Here are some points, one per row:
[-0.3  1.5  0.5 -0.7  0.3  0.4 -1.1  0.8 -1.1  1.9  1.4 -0.1  2.9 -0.4 -1.  -1. ]
[-0.1 -2.5  0.3  0.   1.  -0.7  0.   0.3  0.3  0.2  0.1  0.5 -0.7  0.2  1.4 -0.5]
[-1.5 -1.1 -1.2  0.5 -1.9  0.5 -0.1 -1.5 -0.8 -0.4 -1.   0.3  0.1  1.7  0.4  1.6]
[ 0.6  3.  -0.3  0.3 -0.6 -1.3  0.9 -0.9  0.5 -0.5 -1.1 -1.5 -0.2 -2.  -0.9  0.6]
[ 1.3 -0.2  1.1 -0.4  1.2 -0.1 -0.6  1.8 -0.7 -0.3  1.1 -1.4 -0.3 -0.2  0.8 -1.4]
[ 0.1  1.9  0.2 -0.3 -0.7 -1.4  1.2 -1.   1.4  0.1 -1.2 -0.7  0.2 -1.7 -1.4  0.5]
[ 0.9  2.   1.9 -1.  -0.3  1.5  0.9  0.7  0.1  1.4  0.6 -2.   0.8  0.5  0.   1.7]
[-0.2 -0.5 -0.5  0.2  0.7 -0.9 -0.4 -0.7  0.4  0.2  0.5 -0.7 -0.5  0.9  0.5  0.5]
[-0.6 -2.7  0.8 -0.8  0.1  0.5  0.8  0.2 -0.5 -1.1  0.3  2.1 -0.6  0.2  0.9  0. ]
[ 0.5 -0.7 -0.8  0.4 -0.5 -0.2 -0.5 -0.3  0.4  0.8  0.2 -0.5 -0.2  0.8  0.   0.1]
[ 0.7  0.7 -1.2  1.7 -0.5  1.5 -1.1  0.8  0.  -0.5 -0.5 -0.4 -1.2  1.1 -0.1  0. ]
[-0.6  0.5  0.3 -0.3 -0.2  1.   0.8  0.1 -1.2 -0.4  1.   0.4 -0.2  1.2  0.3  1.2]
[-0.1 -1.4  0.5  0.   1.5 -0.3  0.3 -0.4 -0.3 -1.6  0.2 -0.3 -1.2 -0.3  1.1  0. ]
[ 0.7 -1.6  0.8 -0.4  0.  -0.4 -0.5  0.9 -0.4 -0.3  0.6 -0.3  0.   0.3  0.8 -1.4]
[ 0.3  2.5  0.3  0.3  0.9 -1.9  0.3 -1.6  0.7 -0.7 -1.2 -1.5  0.1 -2.2 -0.8  0.7]
[-0.4 -1.1 -0.8  0.7 -0.4  0.6 -0.8 -0.9  0.5  0.3 -0.6  0.2 -0.3  1.   0.3  0.7]
[-0.5 -0.9  0.1  0.7  0.3 -0.9 -0.7 -0.6  0.9 -1.2 -0.9  0.8  0.3 -2.1  0.1 -1. ]
[-0.2  0.3 -0.8 -0.1 -1.5 -0.7 -0.4 -1.9  1.4  0.  -1.5  0.   0.8 -0.9 -0.7  0.7]
[-0.2  0.9 -1.4  0.4 -0.9 -1.1 -0.5 -1.6  1.2  0.  -1.3 -0.1  0.5 -0.8 -0.7  0.2]
[-0.4 -0.7  0.  -0.3  0.3 -0.3 -2.2 -0.9  0.5  0.1 -0.2  0.5  1.7 -0.7 -0.3 -1.4]
[ 0.4  0.9 -0.6  0.5  0.6 -0.4 -1.5  1.2 -1.  -0.4  1.   0.2  0.1 -1.2 -0.2 -2.4]
[-0.5 -1.2  0.3  0.5  0.  -0.1 -0.9 -0.7  1.4 -0.3 -1.5  1.   1.1 -1.7  0.  -0.6]
[ 0.3  3.7 -0.6  0.4  0.8 -0.1  1.2  1.1 -0.3  0.9  0.3 -0.4 -0.4 -1.1 -1.6 -0.6]
[-0.9 -0.7  0.5  0.1  0.3  0.2 -0.6 -0.2  0.  -2.  -0.3  1.7  0.7 -1.7  0.3 -0.4]
[ 0.5 -1.8  2.1 -1.   0.1  1.3 -3.5 -0.2  0.9  0.1  0.7 -1.3  1.5  1.2  0.5 -1.1]
[ 0.   0.7 -0.5 -0.1 -0.2  1.1  2.3  1.9 -0.9  0.6  0.5  1.  -1.3  1.  -0.1 -0.4]
[-0.6 -0.7 -1.3  0.9  1.2 -0.4  0.  -0.1  0.9 -0.6 -0.6  2.1 -0.4 -1.4 -0.7 -1.8]
[ 0.3  2.1  0.2 -0.1 -0.2 -0.9  0.6 -1.2  1.2  0.2 -1.6 -1.2  0.2 -1.7 -1.1  0.9]
[ 0.2  2.9 -0.4  0.7 -0.6  2.3  0.4  1.3 -0.6  0.4  0.3  0.  -0.2  1.2 -0.9  1.3]
[-0.8  0.7 -0.7 -0.1 -0.2  0.3 -0.1 -0.3 -1.4 -0.5  0.9  0.1 -0.6  1.5  0.1  0.9]
[-0.1 -1.1  0.2  0.1  0.7 -0.6  0.  -1.   1.   0.6 -0.2 -0.9 -0.4  0.6  0.5  1.2]
[ 0.5  1.  -0.5  0.1  0.6 -1.5  0.6 -0.1  0.3  0.4  0.5 -1.7 -1.4  0.2  0.   0.5]
[-0.1  1.6 -1.   0.   0.5 -1.2  0.  -0.7  0.8  0.5  0.1  0.5  0.6 -1.6 -1.1 -1.1]
[-0.1 -0.4 -0.8  0.3 -1.6 -1.1  0.7 -1.4  0.7 -0.3 -1.  -1.1 -0.7  0.7 -0.1  1.4]
[-0.2 -1.3  1.  -0.1  0.3  0.3  0.9  0.6 -0.7 -2.4 -0.3  0.7 -1.2 -0.4  1.3  0.8]
[ 0.  -1.1 -0.2  0.1 -0.4  1.7  1.7  1.4 -1.1 -0.9  0.   0.7 -0.9  1.   0.6  0.7]
[ 0.6  0.8  1.  -0.9 -0.2  0.9  2.5  1.1  0.1  0.3  0.3 -0.4 -0.7  0.3  0.   1.4]
[ 1.1  0.1  1.  -0.2  1.1 -0.5 -0.3  1.  -1.4 -1.5  1.  -1.3 -1.3 -0.3  0.9 -0.9]
[-0.3 -2.7  2.1  0.9  0.2 -0.4 -0.7 -0.8  1.7 -1.5 -2.3 -1.1  0.  -0.9  1.1  1.3]
[ 0.7 -0.1  0.7 -0.1  0.   0.  -0.8  1.   0.5  0.5 -0.2  0.3  1.  -1.4 -0.1 -1.6]
[-0.7 -0.2  1.5 -1.1  0.2 -1.8 -0.4 -1.6 -0.2 -0.1  0.3  1.3  2.3 -2.3  0.  -0.8]
[-1.7  0.7 -1.6 -0.1  0.4 -0.5 -2.2 -2.9  0.5 -0.6 -0.8  0.6  1.9 -0.3 -0.8  0.8]
[ 0.6 -1.5  3.  -1.2  1.7  0.2 -2.5  0.8 -0.5 -0.6  1.5 -1.8  1.3  0.3  1.4 -1.7]
[ 0.1  1.6 -0.8 -0.3  0.6 -1.7  1.  -0.1  0.7  1.4  0.2  0.9  0.5 -2.1 -1.6 -1.3]
[-0.4 -0.8  0.1  0.1  0.3 -0.8 -0.7 -1.   1.2  0.  -0.9  1.4  1.  -1.6 -0.2 -1.4]
[ 0.  -1.4 -0.4  0.4  1.  -0.3 -1.   0.  -0.1 -0.6  0.2 -0.2 -0.7  0.1  0.9 -0.6]
[-0.1  0.8 -1.8 -0.4  0.5 -0.5 -0.5  0.  -0.2  1.8  0.7  1.6  0.7 -0.5 -1.4 -2.3]
[-0.1  0.3 -0.4  0.  -0.6  3.3 -0.2  2.6 -1.3  1.9  1.6  1.   0.8  2.4 -0.1 -0.3]
[-0.1 -1.7  0.8  0.2  0.6  0.2  1.   0.8 -0.4 -1.8  0.   0.7 -1.3 -0.4  1.4 -0.2]
[ 0.5  1.4  0.   0.2 -1.5  0.2  2.3  0.3 -0.1 -1.1 -1.8 -1.4 -1.4  0.1 -0.1  2.3]
[ 0.   0.4  0.3  0.2  0.   0.8  1.1  0.6 -0.9 -0.8  0.   0.2 -1.   0.4  0.2  0.6]
[ 0.1  2.8 -0.3 -0.2  0.   0.1  0.3  0.5  1.   1.5 -0.1 -0.3  1.  -0.9 -1.5 -0.3]
[-0.3 -2.4  1.5 -0.5 -0.1  0.6  1.6  0.7 -0.7 -1.6  0.   1.1 -0.8 -0.1  1.5  0.6]
[-0.2 -0.1 -1.5  1.1 -1.5 -2.4  0.4 -1.9 -0.2 -1.  -0.4 -1.2 -1.4  0.7 -0.1  1.6]
[ 0.1 -0.3  0.2  0.3  0.4 -1.5 -0.5 -0.6  0.8 -0.9 -0.8  0.6  0.3 -2.   0.3 -1.4]
[-0.2  0.7 -0.2 -0.5  0.   1.  -1.   0.6 -0.5  2.   0.8  0.5  2.9 -0.3 -1.1 -0.8]
[-0.2 -1.8  0.4  0.1  1.1 -0.5  0.7 -0.1 -0.1 -1.2  0.4  0.5 -1.  -0.4  1.1  0.2]
[ 0.5  2.6 -0.2 -0.3 -0.1 -0.8  0.7 -0.3  1.1  0.2 -0.5 -0.1  0.3 -1.7 -1.1 -0.3]
[ 0.2  1.9 -0.3  0.  -1.  -1.4  0.7 -1.6  1.2 -0.6 -2.  -1.1 -0.3 -1.5 -0.8  1.3]
[-0.1 -1.6 -0.8  1.   1.1  0.7 -0.1  0.7  0.8 -0.9 -0.7  0.4 -0.9  0.5  0.3 -0.5]
[ 1.  -0.1 -2.2  0.4 -1.8 -2.1  1.5 -1.4  0.8  1.  -0.4 -0.3 -1.8  1.4 -0.5  0.5]
[-0.5 -0.8 -0.4  0.2  1.2  0.6  0.4  0.2 -1.1  1.1  0.8  0.1  0.3  1.5  0.3  0.7]
[ 0.4 -0.6  1.3  0.1  0.4 -1.1  0.8 -0.6  0.8  0.3 -1.  -1.8 -0.5 -0.2  0.7  1.8]
[-0.2  0.3  0.3 -0.5 -1.2  0.2  1.8  0.  -0.6 -0.2  0.1 -0.3 -0.8  1.   0.3  1.8]
These points spread out most along one direction. How many in every 100 of the points above lie lower along it than each point below? Answers are rounded to whole numbers. More than half of the points above lie lower than the first one.
[-0.1 -0.8  0.4 -0.9 -0.3  1.  -0.4  0.8 -1.3  2.1  1.5  0.   1.   1.7  0.1  0. ] 16
[-0.1  0.   1.3 -0.9 -0.6  2.2 -1.   1.7 -0.8  2.1  1.4 -1.1  1.6  1.7 -0.1  0. ] 16
[ 0.   0.6 -0.7  0.3  1.1 -2.3 -0.1  0.3 -0.4 -0.1  0.8  1.1  0.2 -2.2 -0.3 -2.8] 72
[-0.2 -1.7 -0.3 -0.2  0.4 -0.3 -0.6 -1.3  0.7  1.2 -0.3  0.3  0.   0.7  0.3  0.5] 39
[ 0.5  2.1  1.  -0.3 -0.3  1.3  1.2  1.  -0.2  1.3  0.7 -0.6  0.1  1.  -0.4  0.9] 53
[ 0.8 -1.6  0.7 -0.5  1.1 -1.  -1.7  0.1 -0.5  0.   1.3 -1.4 -0.1  0.6  1.3 -1.3] 14
[-1.1 -0.6 -0.4  0.  -1.   1.7 -0.5 -0.5 -1.  -0.5 -0.1  0.9  0.3  1.6  0.3  1.2] 25
[-0.4 -2.   0.1 -0.6  0.1  0.5 -0.1  0.3 -1.1 -1.6  0.7  1.5 -0.8  0.4  1.2 -0.3] 5
[ 0.1 -0.8 -0.5 -0.1  0.1 -0.7  0.4 -0.1  0.3  0.8  0.4 -0.2 -0.6  1.2  0.2  0.5] 39
[ 0.1 -1.7 -0.6  0.2  0.6 -1.1 -0.4  0.4 -1.  -1.3  1.1  1.  -1.3  0.5  1.2 -1.8] 11
[-0.1 -0.6 -0.6  0.5 -0.6 -1.2  0.  -1.3  0.4 -0.3 -0.6 -1.  -0.9  0.8  0.1  1.2] 63
[ 0.7 -2.5  1.  -0.4  0.1  0.6 -1.3  0.1  0.6  0.4 -0.2  0.2  0.3  0.8  0.7 -0.5] 11
[-0.1  1.3  0.3 -0.3 -0.3  1.   0.8  0.7 -0.9 -1.   0.3  0.2 -0.7  0.8  0.   0.9] 39
[ 0.4  1.  -1.   0.7 -1.8  2.5  1.1  1.2 -0.1  0.2 -0.4  0.9 -0.5  1.8 -0.5  0.5] 39
[-0.2  0.3 -0.6 -0.2 -0.1  2.4 -0.7  2.4 -1.5  1.6  1.8  0.7  0.9  2.1 -0.1 -0.5] 11
[-0.1 -1.7  0.  -0.2 -0.4  0.6 -2.  -1.4  1.1  0.1 -1.5  2.1  1.3 -0.5 -0.5 -1.4] 47
[ 1.7  3.6  1.2 -0.5 -0.2  1.2  1.3  3.  -0.6  1.8  1.6 -2.2 -0.5  0.6 -0.4 -0.2] 63
[ 0.3  3.1 -0.3 -0.3 -0.1 -0.3  0.8  0.7  0.6  2.1  0.  -0.5  0.5 -1.3 -1.7 -0.8] 92
[-0.3 -0.6  0.5 -0.4 -0.1  1.6 -0.4  0.8 -0.3  2.   1.  -0.5  1.2  1.8  0.2  0.4] 20
[ 0.2  0.5 -1.   1.   1.2 -1.1 -0.8  0.8 -0.6 -1.   0.6  1.3 -0.3 -2.  -0.4 -2.6] 53
[-0.3 -0.7 -0.7  0.  -1.7  1.9  0.2  0.2 -0.9  0.   0.   1.5  0.   1.9  0.   0.7] 20
[-0.8  0.5 -0.8 -0.1 -0.5  0.2  0.3 -0.3 -1.   0.3 -0.1  1.1  1.2 -0.5 -0.7  0.3] 66
[-0.1  0.5  0.2  0.3  0.4 -0.6  0.8 -0.4  0.7 -0.5 -0.4 -1.6 -1.5 -0.1 -0.1  1.5] 67
[-0.4 -1.4 -0.3  0.7 -0.6  0.5 -0.9 -1.8  0.4 -0.9 -1.2 -0.5 -0.1  1.2  0.5  2.1] 38
